In the data rows, zero lies at 4.5, halfway between 4 and 5.
Some points, one per row:
[3 3 6 3 2 6 3 7 6 6 3 4 6 7 6 4 3 4 6 7 2 4 3 6]
[5 5 5 3 4 3 5 4 3 5 3 3 6 2 2 4 5 3 4 2 2 4 6 6]
[5 5 6 3 6 6 6 6 2 2 3 3 6 2 6 5 3 6 6 2 3 4 6 5]
[3 2 6 4 3 5 4 7 5 5 2 5 6 7 5 3 3 2 7 6 2 3 2 4]
[4 2 6 3 4 5 5 7 5 6 2 4 6 7 6 3 3 2 7 6 3 4 2 2]
[5 7 1 4 3 6 5 2 3 1 7 2 2 6 5 3 5 3 7 1 4 3 4 4]
[6 6 3 4 4 6 6 6 3 5 5 6 6 5 2 6 3 6 5 5 3 4 6 4]
[5 2 6 4 4 5 5 6 5 4 3 5 6 6 4 3 3 2 7 6 3 3 2 2]
[2 6 2 4 4 5 6 6 3 3 7 6 6 3 6 6 4 6 4 4 7 7 5 3]
[3 4 6 7 2 1 4 2 6 6 3 6 1 2 6 3 4 4 2 5 5 3 6 6]
[6 6 6 8 3 3 6 3 7 6 3 6 2 3 6 5 5 6 5 6 3 3 5 2]
[3 2 3 4 6 4 5 2 3 2 7 3 2 5 5 6 6 5 5 7 3 4 2 7]
[6 7 3 5 2 5 2 5 7 6 5 4 6 5 4 6 7 6 2 7 5 7 2 7]
[5 7 6 6 5 3 6 2 7 6 3 3 6 2 5 5 4 5 5 5 7 8 7 3]
[3 2 3 6 7 3 6 2 4 4 7 6 3 2 6 3 7 3 2 2 2 6 4 4]
Here are 16 more points, each followed by its number:
[7 6 6 8 2 4 5 4 2 1 5 5 4 3 6 5 4 3 7 6 3 5 2 3] 0
[7 6 6 8 5 5 6 2 5 5 2 6 5 2 4 5 4 6 6 6 3 3 6 3] 1
[5 6 5 8 3 4 4 3 5 6 5 5 6 3 4 5 3 6 6 3 4 5 6 4] 2
[4 3 4 6 2 5 5 5 2 6 4 2 4 2 4 6 4 5 6 6 6 3 6 7] 3
[6 3 5 5 3 4 6 5 2 6 7 2 2 4 4 4 5 6 6 2 6 4 7 7] 4
[7 2 2 5 3 2 6 2 7 6 7 4 3 2 6 6 8 2 2 2 2 4 5 2] 5
[4 6 2 5 7 5 4 6 5 2 4 5 5 2 5 6 3 6 6 2 3 5 6 4] 6
[6 7 3 3 7 6 2 7 3 2 6 6 6 6 2 5 3 6 5 5 3 5 6 2] 7
[4 6 5 5 5 6 5 5 3 2 3 2 6 2 5 4 3 5 4 2 2 6 6 5] 8
[5 6 1 6 5 6 1 6 2 3 2 2 6 3 2 5 3 2 7 4 5 3 6 4] 9
[3 7 5 3 4 4 6 6 6 2 7 6 6 6 7 6 5 6 6 6 5 6 2 4] 10
[7 3 5 4 5 6 6 6 3 6 2 3 6 5 6 4 5 3 4 7 2 3 6 7] 11
[5 3 2 3 5 1 4 3 4 6 7 5 3 3 6 4 5 6 2 2 7 4 4 2] 12
[7 2 6 7 6 6 5 5 5 2 2 5 4 7 5 3 4 6 3 6 3 3 2 7] 13
[3 2 4 3 3 6 2 6 7 4 2 6 5 7 3 5 4 2 6 7 7 7 3 2] 14
[5 2 5 7 7 3 4 2 5 5 7 4 1 6 4 6 5 4 5 5 6 4 5 2] 15
Which two of these numbered points are nearest to each point below, looking only along the 2 directions in which the first points spread most? Their numbers follow each, nearest first.
[4 5 6 3 7 4 5 7 3 5 5 4 6 5 2 2 3 5 2 3 4 4 6 5] > 10 0
[3 7 6 4 3 5 4 2 7 3 7 5 4 5 6 6 5 6 5 2 7 8 2 2] > 15 12
[4 7 4 3 5 3 5 5 6 5 2 2 2 2 1 2 7 2 5 6 3 4 6 3] > 3 15
[3 3 5 4 5 5 6 5 2 6 6 6 5 4 6 6 4 6 6 4 2 3 6 6] > 10 9
[3 6 3 3 6 5 6 3 5 3 6 5 1 2 5 6 3 4 5 4 7 4 6 5] > 12 4
[7 7 3 4 4 5 4 4 7 6 6 4 6 6 2 5 7 6 2 7 7 7 2 7] > 2 1
[5 3 2 3 5 5 5 4 6 3 7 4 2 6 5 3 6 5 6 2 7 7 6 2] > 6 4
[3 2 5 3 2 5 2 7 5 4 2 7 6 7 4 5 4 2 6 6 5 5 3 3] > 14 11
